14 23
12 59
48 65
20 87
36 100
34 83
66 101
-36 -110
58 95
30 -5
-1 58
|
23 14
59 12
65 48
87 20
100 36
83 34
101 66
-110 -36
95 58
-5 30
58 -1

29 -5 4 -21 20 -17 46 0 26 35 21 -6 -63 12 -22
-45 31 -19 -68 0 -75 -3 -65 -56 -51 7 -76 -68 6 -5
-14 72 -1 -9 24 -59 41 19 -8 32 42 40 -87 32 -55
31 -43 3 39 -10 68 -51 -3 11 -3 -57 -39 71 -13 62
17 -32 -2 -47 -37 1 55 -5 49 -32 47 -25 -17 1 13
|
-5 4 -21 20 -17 46 0 26 35 21 -6 -63 12 -22 29
31 -19 -68 0 -75 -3 -65 -56 -51 7 -76 -68 6 -5 -45
72 -1 -9 24 -59 41 19 -8 32 42 40 -87 32 -55 -14
-43 3 39 -10 68 -51 -3 11 -3 -57 -39 71 -13 62 31
-32 -2 -47 -37 1 55 -5 49 -32 47 -25 -17 1 13 17

-22 -44 45 48 25 23 25 35 21 35 -44 13
25 -44 12 -66 -54 -76 -99 -45 19 -55 -48 -32
|
-44 45 48 25 23 25 35 21 35 -44 13 -22
-44 12 -66 -54 -76 -99 -45 19 -55 -48 -32 25

2 33 19 43 20 27 18 1 -13 -91 3 17 44 -12 4
-5 15 -22 -1 -15 -2 15 3 -9 23 -32 10 18 -28 -5
37 -8 -5 -23 0 31 7 6 25 16 6 -28 5 12 12
|
33 19 43 20 27 18 1 -13 -91 3 17 44 -12 4 2
15 -22 -1 -15 -2 15 3 -9 23 -32 10 18 -28 -5 -5
-8 -5 -23 0 31 7 6 25 16 6 -28 5 12 12 37

73 -39 11 14
82 -44 15 3
70 -39 12 15
45 -21 18 -21
72 -30 33 -18
74 -39 11 14
|
-39 11 14 73
-44 15 3 82
-39 12 15 70
-21 18 -21 45
-30 33 -18 72
-39 11 14 74

4 61 3 -7 -22 5 -5 15 5 59
-18 20 -14 -37 96 -8 -2 14 1 12
-67 51 -41 27 8 -8 77 -31 13 -48
31 2 22 42 -99 -5 1 -18 -12 -7
39 -27 2 12 -110 22 -10 -9 36 -1
|
61 3 -7 -22 5 -5 15 5 59 4
20 -14 -37 96 -8 -2 14 1 12 -18
51 -41 27 8 -8 77 -31 13 -48 -67
2 22 42 -99 -5 1 -18 -12 -7 31
-27 2 12 -110 22 -10 -9 36 -1 39

18 -11 -5 -33 -4 -16 -33
0 61 -36 -44 3 50 -42
-29 -7 -4 79 -25 0 39
-28 -4 -4 80 -23 2 41
-29 9 -14 80 -25 17 31
|
-11 -5 -33 -4 -16 -33 18
61 -36 -44 3 50 -42 0
-7 -4 79 -25 0 39 -29
-4 -4 80 -23 2 41 -28
9 -14 80 -25 17 31 -29

2 93 42 -78 41
72 98 77 -68 78
-61 28 -33 -71 -56
5 -64 3 98 -10
-85 -2 -53 -42 -70
14 -57 -17 96 4
|
93 42 -78 41 2
98 77 -68 78 72
28 -33 -71 -56 -61
-64 3 98 -10 5
-2 -53 -42 -70 -85
-57 -17 96 4 14

-94 104 46 -19 -85 58 58 -94 64 -85 85 -78 -3 56
-66 47 65 -19 -57 30 9 -76 14 24 94 2 44 8
64 -62 -57 20 74 -27 -10 76 -32 44 -98 61 -23 -6
22 -50 -28 -103 20 -4 46 25 -57 -35 -73 3 57 -36
-32 3 21 -53 -5 -2 -18 -47 -53 -20 59 -55 12 -55
-40 36 42 88 -38 -23 -48 -38 58 -40 65 -40 -34 41
|
104 46 -19 -85 58 58 -94 64 -85 85 -78 -3 56 -94
47 65 -19 -57 30 9 -76 14 24 94 2 44 8 -66
-62 -57 20 74 -27 -10 76 -32 44 -98 61 -23 -6 64
-50 -28 -103 20 -4 46 25 -57 -35 -73 3 57 -36 22
3 21 -53 -5 -2 -18 -47 -53 -20 59 -55 12 -55 -32
36 42 88 -38 -23 -48 -38 58 -40 65 -40 -34 41 -40
---
-67 -102
-85 -88
|
-85 -88
-67 -102

85 -66 88 -65 -66 -65
-104 96 -97 85 95 62
23 -52 24 -8 -44 35
70 -40 75 -39 -39 -45
101 -58 104 -57 -58 -59
100 -42 105 -31 -39 -28
|
100 -42 105 -31 -39 -28
101 -58 104 -57 -58 -59
70 -40 75 -39 -39 -45
23 -52 24 -8 -44 35
-104 96 -97 85 95 62
85 -66 88 -65 -66 -65

34 8 9 22
-13 35 -75 -109
59 -42 15 68
|
59 -42 15 68
-13 35 -75 -109
34 8 9 22

35 -16 -55 -91 20 75 71 -73 25 -12 -80 -93 -73 60 -91 -17
-48 -3 31 -38 46 58 59 -77 -23 -67 36 -65 -14 78 -24 -11
|
-48 -3 31 -38 46 58 59 -77 -23 -67 36 -65 -14 78 -24 -11
35 -16 -55 -91 20 75 71 -73 25 -12 -80 -93 -73 60 -91 -17

3 35 15 44 46 -31 42 -29
13 -54 21 -59 7 32 -2 71
-32 41 -14 36 19 -21 8 -51
42 -23 -50 -18 45 -8 -40 45
16 1 -39 42 24 18 -5 56
17 -57 19 -61 -2 52 -5 63
19 -3 -86 -34 -9 -9 -63 -5
-26 12 -65 87 12 29 -25 14
|
-26 12 -65 87 12 29 -25 14
19 -3 -86 -34 -9 -9 -63 -5
17 -57 19 -61 -2 52 -5 63
16 1 -39 42 24 18 -5 56
42 -23 -50 -18 45 -8 -40 45
-32 41 -14 36 19 -21 8 -51
13 -54 21 -59 7 32 -2 71
3 35 15 44 46 -31 42 -29

33 35 -18 -62 81 27 -77 36 23 86 -5 -49 47 67
51 12 -21 -66 97 -11 -53 1 64 50 5 8 66 75
40 26 -8 -57 65 -3 -71 12 65 69 -1 -25 58 76
32 6 -13 -32 70 -10 -56 42 52 78 0 -16 34 77
68 23 -18 -60 51 3 -37 -4 47 64 -8 -3 79 68
|
68 23 -18 -60 51 3 -37 -4 47 64 -8 -3 79 68
32 6 -13 -32 70 -10 -56 42 52 78 0 -16 34 77
40 26 -8 -57 65 -3 -71 12 65 69 -1 -25 58 76
51 12 -21 -66 97 -11 -53 1 64 50 5 8 66 75
33 35 -18 -62 81 27 -77 36 23 86 -5 -49 47 67

26 47
67 40
25 44
-66 -87
-19 -17
-87 -81
3 -14
-85 -92
-29 -27
29 78
-52 -59
-34 -7
|
-34 -7
-52 -59
29 78
-29 -27
-85 -92
3 -14
-87 -81
-19 -17
-66 -87
25 44
67 40
26 47

-53 -59
-79 58
-68 -54
84 34
96 -108
108 -85
-23 -25
65 95
74 -52
67 -54
|
67 -54
74 -52
65 95
-23 -25
108 -85
96 -108
84 34
-68 -54
-79 58
-53 -59
